0: c(5.53, -0.02, -1.82, 2.65, 2.67, 5.59, 4.62, -3.45, -1.17, 0.86,
  1.90, 1.58, -1.08, -0.86, 0.72, 0.10, 0.30, 0.22, 0.05, 0.03,
  0.18, 0.01, 0.13, -0.18)
1: c(-1.21, 2.24, 1.01, -4.96, 0.91, 2.71, 1.97, 3.64, 2.37, 0.37,
  -0.23, 1.08, -0.10, -0.44, -0.77, 0.50, -0.14, 0.13, -0.37, 0.08,
  0.26, 0.15, 0.14, 0.10)
2: c(0.24, -1.01, -0.98, 0.74, -4.94, 2.15, -1.77, 0.70, 0.61, -0.32,
  0.20, -0.63, 0.32, -0.47, -0.21, -0.79, 0.24, 1.11, 0.08, -0.03,
  0.49, -0.10, -0.19, 0.10)
3: c(5.07, 0.01, -0.63, 2.78, 1.44, 1.00, -0.34, 0.35, 1.26, 0.52,
  1.38, 0.49, -1.24, -0.04, 0.54, 2.01, -0.35, -0.12, 0.27, -0.57,
  -0.29, 0.18, -0.05, 0.14)
4: c(-1.44, -2.53, -0.69, -0.48, -4.01, 0.97, -1.30, -0.08, 0.12, 1.08,
  1.13, 1.21, 0.75, -0.54, 0.22, -0.74, 0.28, 0.05, -0.01, 0.01,
  -0.14, -0.26, 0.16, 0.03)
5: c(-1.15, -1.50, -3.57, 1.91, 4.82, -1.78, -0.36, 0.88, -1.44, -0.34,
  -1.90, -0.70, 0.70, -1.97, 0.06, 0.29, -0.39, -0.51, 0.07, 0.01,
  0.31, 0.22, -0.10, 0.19)
6: c(-3.09, 1.31, 0.27, 2.96, -1.88, -1.47, 2.57, 0.01, -0.28, -0.71,
  0.54, -0.45, -0.70, -0.62, -0.77, -0.38, 0.15, 0.23, 0.00, -0.34,
  0.07, 0.31, 0.09, -0.24)
7: c(-0.34, 3.35, -1.18, -4.09, 0.94, 1.32, 2.40, 1.12, -1.32, 0.71,
  -2.28, 0.18, 0.68, 0.80, -0.38, -0.57, -0.42, 0.32, -0.67, -1.13,
  -0.63, -0.04, -0.45, -0.12)
8: c(3.42, 3.37, -0.63, -1.83, -0.98, -1.89, 0.91, -1.21, -2.21, 1.09,
  -1.39, -0.06, 0.36, 1.56, 1.43, -0.34, 1.44, -0.57, -0.62, -0.17,
  -0.07, 0.50, -0.12, -0.01)
9: c(5.39, 1.82, 2.16, -1.60, 0.52, -7.31, -2.60, 1.64, -4.11, 1.41,
  5.26, -0.80, 2.93, -0.55, -2.24, 1.49, -0.85, 0.55, -0.01, -0.51,
  0.24, -0.54, -0.20, -0.18)
10: c(-0.78, -3.84, -1.39, -3.43, -0.24, -2.50, 3.44, 0.56, 0.28, -0.70,
  1.40, -1.32, -0.73, 0.17, 1.88, -0.10, -0.46, -0.06, -0.26, 0.19,
  -0.12, -0.20, -0.10, -0.22)
11: c(0.34, -3.19, 3.89, 1.93, -1.98, -0.14, 3.52, 2.17, -1.95, -0.44,
  -1.40, 1.23, 0.86, 1.15, 0.07, 0.75, 0.08, -0.11, 0.46, 0.34,
  0.03, -0.13, -0.11, 0.00)
12: c(-2.18, -0.09, 5.73, 1.27, 3.19, 1.72, -0.80, -4.26, 1.55, 3.26,
  0.40, -2.11, 0.50, 0.27, 0.41, -0.04, 0.09, -0.30, -0.18, -0.19,
  0.11, 0.22, -0.06, -0.04)
13: c(-1.02, 0.48, 4.83, 0.74, 3.83, 0.79, -2.86, -0.83, 0.44, 3.43,
  0.07, -0.78, -0.69, 0.23, 0.63, -1.05, -0.80, 0.38, 0.34, 0.17,
  0.22, -0.25, -0.06, 0.28)
14: c(-2.29, 0.86, -3.06, 2.38, 4.89, -1.58, -1.90, 1.12, -0.23, -1.17,
  -0.69, 0.75, 0.67, -0.33, 0.30, 0.32, 0.19, 0.12, 0.21, 0.21,
  -0.42, -0.16, -0.10, 0.37)
15: c(-1.17, -1.62, -3.42, -0.50, -3.46, 1.50, -3.22, 1.20, 1.09, 2.95,
  0.93, 0.86, 1.22, -0.43, 0.10, -1.02, 0.50, 0.05, 0.21, 0.20,
  -0.16, -0.23, -0.12, -0.07)
16: c(-0.10, 0.83, 3.44, -3.14, 1.14, 2.39, 3.29, 2.90, 2.43, 0.65,
  -0.32, -1.88, -0.88, -2.34, -2.09, 0.97, 1.42, -0.21, -0.07, 0.58,
  -0.59, -0.32, -0.05, 0.14)
17: c(-1.68, -0.84, 0.11, 2.12, 1.62, -2.20, 0.17, 4.64, 0.97, -0.26,
  0.88, 1.34, -0.36, -0.14, 0.66, -0.71, 0.27, -0.60, 0.20, -0.17,
  -0.07, 0.36, -0.11, 0.07)
18: c(5.70, -0.14, 2.98, -2.06, -0.04, -2.05, -4.27, 2.28, -1.55, -1.51,
  1.06, -1.10, 1.61, -0.20, -0.07, -0.55, 0.01, -0.19, 0.27, 0.43,
  -0.15, 0.58, 0.27, 0.17)
19: c(-0.10, -4.78, -1.11, -4.61, 0.09, -1.38, -0.52, -3.73, -0.41, -0.40,
  0.34, -0.17, -1.64, 1.16, -0.80, 0.45, -0.06, 0.26, 0.18, -0.45,
  -0.22, 0.11, 0.02, 0.44)
20: c(0.80, 3.41, 1.86, -4.04, -1.32, -0.09, 0.25, 0.73, -2.22, 0.46,
  -1.55, -0.69, -0.86, -1.51, 0.26, -0.50, 0.32, -0.17, 0.46, -0.37,
  -0.18, -0.34, 0.23, -0.09)
21: c(-1.47, -0.18, 6.11, 1.76, 3.49, 0.95, -0.32, -1.79, 1.18, 3.71,
  0.15, -2.18, -0.09, 0.40, 0.13, -0.66, 0.24, 0.09, 0.31, 0.12,
  0.32, 0.02, -0.66, 0.14)
22: c(-1.15, -2.65, -3.80, -0.30, -1.20, 0.25, -4.12, -0.71, -0.46, 2.60,
  -0.73, 1.18, 0.46, -1.10, -1.10, -0.43, 0.35, -0.60, -0.27, 0.58,
  -0.07, -0.17, -0.10, -0.38)
23: c(-0.73, -2.10, -3.16, -1.62, -3.99, 1.14, 0.08, 2.07, 1.62, 1.72,
  2.04, -0.42, 1.55, -0.07, 0.72, -1.54, 0.17, 0.25, 0.47, -0.09,
  -0.08, 0.05, 0.05, 0.23)
24: c(2.02, 0.94, -3.54, 0.88, 2.87, 2.75, 4.63, -1.95, -1.37, -0.66,
  -0.64, -1.37, 1.41, 0.83, -1.21, -1.01, -0.62, -0.10, -0.06, 0.29,
  -0.11, -0.28, 0.32, 0.09)
25: c(5.97, -0.87, -0.90, 2.35, 4.21, 7.14, 4.04, -2.44, -2.94, -0.26,
  3.52, 3.19, -1.21, -1.84, 1.01, -0.37, 0.65, 0.29, 0.02, -0.28,
  0.44, 0.02, -0.18, 0.05)
26: c(1.39, 1.41, -2.05, 4.50, -1.83, -0.96, -2.09, 1.08, 0.81, 0.38,
  -0.03, -1.13, -2.04, 0.23, -0.04, 1.63, -0.21, 0.41, -0.23, -0.23,
  -0.26, 0.13, -0.03, 0.02)
27: c(3.48, 3.70, -0.31, -0.21, -1.43, -5.92, 3.07, -3.09, 1.86, 0.71,
  -0.78, 0.33, 0.48, 0.28, -0.27, -0.67, 1.13, -0.78, -0.68, -0.29,
  0.68, -0.72, 0.28, 0.28)
28: c(4.51, 1.45, -1.34, 2.18, -2.39, -2.85, 3.10, -2.52, 5.89, 0.62,
  -1.75, -0.26, -0.31, 0.66, 0.18, 0.01, 0.07, 0.28, 0.09, -0.22,
  0.32, -0.07, 0.22, 0.02)
29: c(-0.26, -5.08, -1.02, -4.15, -0.41, -2.65, 1.32, -1.63, -0.34, -0.60,
  1.23, -0.59, -1.72, 0.92, 1.25, 0.27, -0.33, -0.15, -0.25, 0.02,
  -0.07, -0.45, 0.01, 0.03)
30: c(-0.07, -2.07, -0.79, 2.61, -2.30, 0.27, -2.78, 2.89, -0.22, 1.05,
  -0.45, 0.86, 0.04, -0.86, -0.06, -0.55, 0.05, -0.39, -0.56, -0.16,
  0.00, -0.12, 0.15, -0.15)
31: c(-1.41, 4.50, -0.96, 1.37, -0.35, -2.12, 0.25, -0.90, -0.15, -1.30,
  0.85, 0.10, -0.97, 1.10, -0.34, -0.12, 0.29, -0.47, 0.07, 0.27,
  0.11, -0.48, 0.05, 0.07)
32: c(-0.99, 2.09, -4.77, 1.60, 1.62, -0.14, 4.23, -0.22, -0.14, -0.21,
  -0.59, -1.76, 1.14, 0.81, -0.90, -0.28, -0.49, -0.15, 0.05, 0.01,
  0.01, -0.08, 0.23, 0.27)
33: c(-1.32, -2.16, -1.48, 0.75, 5.44, -2.67, -0.87, 0.65, -0.22, -1.75,
  -1.51, -0.61, 0.61, -0.94, 1.05, 0.29, 0.53, 0.56, 0.22, -0.25,
  0.47, -0.03, -0.13, -0.17)
34: c(-0.68, 0.50, 1.79, -4.33, 2.90, 1.53, 2.32, 3.72, 3.24, 0.49,
  0.05, -0.30, -0.30, -0.80, -0.87, 0.85, 0.54, 0.55, -0.59, 0.43,
  0.01, 0.14, 0.01, 0.13)

c(-2.30, 2.34, -2.21, 1.94, -2.92, -0.98, 2.49, 0.71, 1.08, -0.32,
  0.66, -0.89, -0.38, 0.05, -0.54, -0.25, 0.25, 0.20, 0.14, -0.42,
  0.43, 0.24, 0.12, 0.01) 6 31 32
c(0.00, -3.44, 3.77, 2.12, -1.22, -0.79, 3.55, 2.17, -1.97, 0.00,
  -1.42, 1.04, 0.70, 1.25, 0.32, 0.69, 0.10, -0.24, 0.41, 0.28,
  0.03, -0.11, -0.17, -0.08) 11 6 17
c(-3.17, -0.15, 1.31, 0.75, -3.02, 0.03, 3.11, -1.15, -0.42, -0.36,
  0.61, -0.26, 0.07, -0.90, -0.34, 0.35, 0.17, 0.18, 0.04, -0.26,
  -0.04, 0.27, 0.08, -0.15) 6 4 11
c(-0.71, 2.64, -2.24, 0.19, -4.07, 2.97, -2.84, -1.64, 0.33, -1.14,
  -0.22, -0.37, 0.28, 0.58, 0.58, 0.67, 0.34, 0.27, 0.19, 0.43,
  0.27, -0.11, -0.62, -0.04) 2 4 15
c(0.36, -5.11, -1.49, -3.65, 0.37, -1.25, -2.59, -3.76, -0.84, 0.04,
  -0.42, 0.51, -1.71, 0.92, -1.76, 0.08, 0.21, -0.04, 0.26, -0.17,
  0.09, 0.19, 0.02, 0.19) 19 29 22
c(-0.52, -2.82, 4.69, 2.83, -0.89, -0.27, 3.69, 1.15, -2.06, 0.80,
  -1.47, 0.98, 0.65, 1.13, -0.05, 0.64, 0.16, -0.10, 0.47, 0.26,
  0.03, 0.01, -0.32, 0.06) 11 6 17
c(0.75, 3.03, 2.40, -4.67, -1.45, 1.87, -0.74, 0.55, -1.65, -0.01,
  -2.12, -0.71, -1.02, -1.98, 0.64, -0.46, -0.24, -0.09, 1.05, -0.38,
  -0.49, -0.36, 0.25, -0.09) 20 7 1
c(0.77, 1.80, -4.47, 3.42, -2.28, 1.43, -0.55, 0.81, 1.32, 2.36,
  -0.26, -1.56, -0.75, 1.28, 0.43, 1.64, 0.26, 0.38, 0.23, -0.13,
  0.00, 0.04, 0.04, -0.09) 26 2 30
c(-2.62, -0.71, -3.53, -1.11, -2.53, -0.23, 1.58, 1.75, 1.20, 1.45,
  1.47, -0.23, 0.98, -0.20, 0.63, -0.77, -0.08, 0.19, 0.20, -0.15,
  -0.04, 0.32, 0.03, 0.16) 23 4 15
c(2.56, 1.12, -3.34, 0.81, 1.77, 4.66, 3.08, -2.69, -2.24, -0.16,
  -0.64, -0.58, 0.95, 1.05, -0.76, -0.46, -0.07, 0.09, -0.05, 0.56,
  -0.36, -0.11, -0.04, -0.18) 24 0 32
c(-0.76, -1.98, -0.08, -3.77, -0.35, -0.36, 4.58, 3.00, 2.24, -1.21,
  2.02, -1.25, 0.11, -0.05, 0.83, 0.05, 0.11, 0.06, -0.34, 0.27,
  -0.32, 0.24, 0.03, 0.00) 10 34 1
c(-1.76, 4.40, 1.04, -3.36, -1.55, 1.62, -1.23, -1.07, -1.87, 0.41,
  -1.23, 0.39, -0.96, -0.99, 0.99, 0.00, -0.83, -0.01, 0.72, -0.04,
  -0.09, -0.06, 0.27, -0.25) 20 7 31
c(-1.00, 1.85, 0.11, 1.18, -4.60, 1.81, -2.29, -2.94, -0.52, -2.59,
  -0.40, -0.92, -0.57, -0.95, 0.03, 0.05, -0.18, 0.79, -0.44, 0.29,
  0.44, -0.13, -0.37, 0.19) 2 4 31
c(-0.59, -1.71, 4.49, 3.51, -0.98, 0.61, -0.19, -0.40, -1.56, 0.23,
  -1.10, 0.85, 0.29, 0.64, -0.26, -0.27, -0.45, 0.19, -0.47, 0.04,
  -0.04, -0.02, 0.09, 0.23) 11 30 6
c(0.51, -4.01, -0.87, -2.97, 0.94, -1.92, 3.23, 1.20, 0.35, -1.73,
  0.70, -2.36, -0.73, 0.26, 1.41, -0.26, -0.78, -0.14, -0.28, 0.29,
  0.05, -0.17, -0.21, -0.54) 10 29 19
c(0.12, -1.90, 2.49, 2.31, -2.79, -0.22, 2.82, 2.52, -1.42, -1.29,
  -1.03, 0.25, 0.10, -0.09, -0.64, -0.13, 0.00, 0.41, 0.29, -0.07,
  0.31, 0.16, 0.03, -0.12) 11 6 30
c(-2.57, 3.02, 0.04, -3.69, 1.13, 1.92, 1.12, 1.94, 1.91, -0.08,
  0.11, 1.70, 0.30, 0.39, -0.25, 0.50, -0.43, 0.01, -0.19, 0.08,
  0.45, 0.20, 0.11, 0.00) 1 34 7
c(-1.26, -2.80, 3.19, 1.40, -1.21, -0.10, 1.03, -1.30, -1.56, 1.21,
  -0.70, 1.25, 0.49, 0.76, 0.31, 0.59, -0.07, -0.18, -0.25, 0.02,
  -0.16, -0.12, 0.27, 0.20) 11 4 6
c(2.42, 0.36, -4.57, 2.60, 2.69, 4.03, 4.07, -2.26, -2.43, 1.19,
  -0.08, -0.90, 0.30, -0.27, -0.75, 0.13, -0.72, -0.16, 0.18, 0.57,
  -0.04, 0.06, 0.34, -0.04) 24 0 32
c(-1.48, 3.92, 0.22, 0.26, 2.02, -1.98, -1.84, 1.58, -1.54, 0.54,
  1.46, 1.23, -1.40, 0.72, 0.15, -0.14, -0.64, 0.04, 0.33, 0.53,
  -0.07, -0.29, 0.05, 0.03) 31 14 17
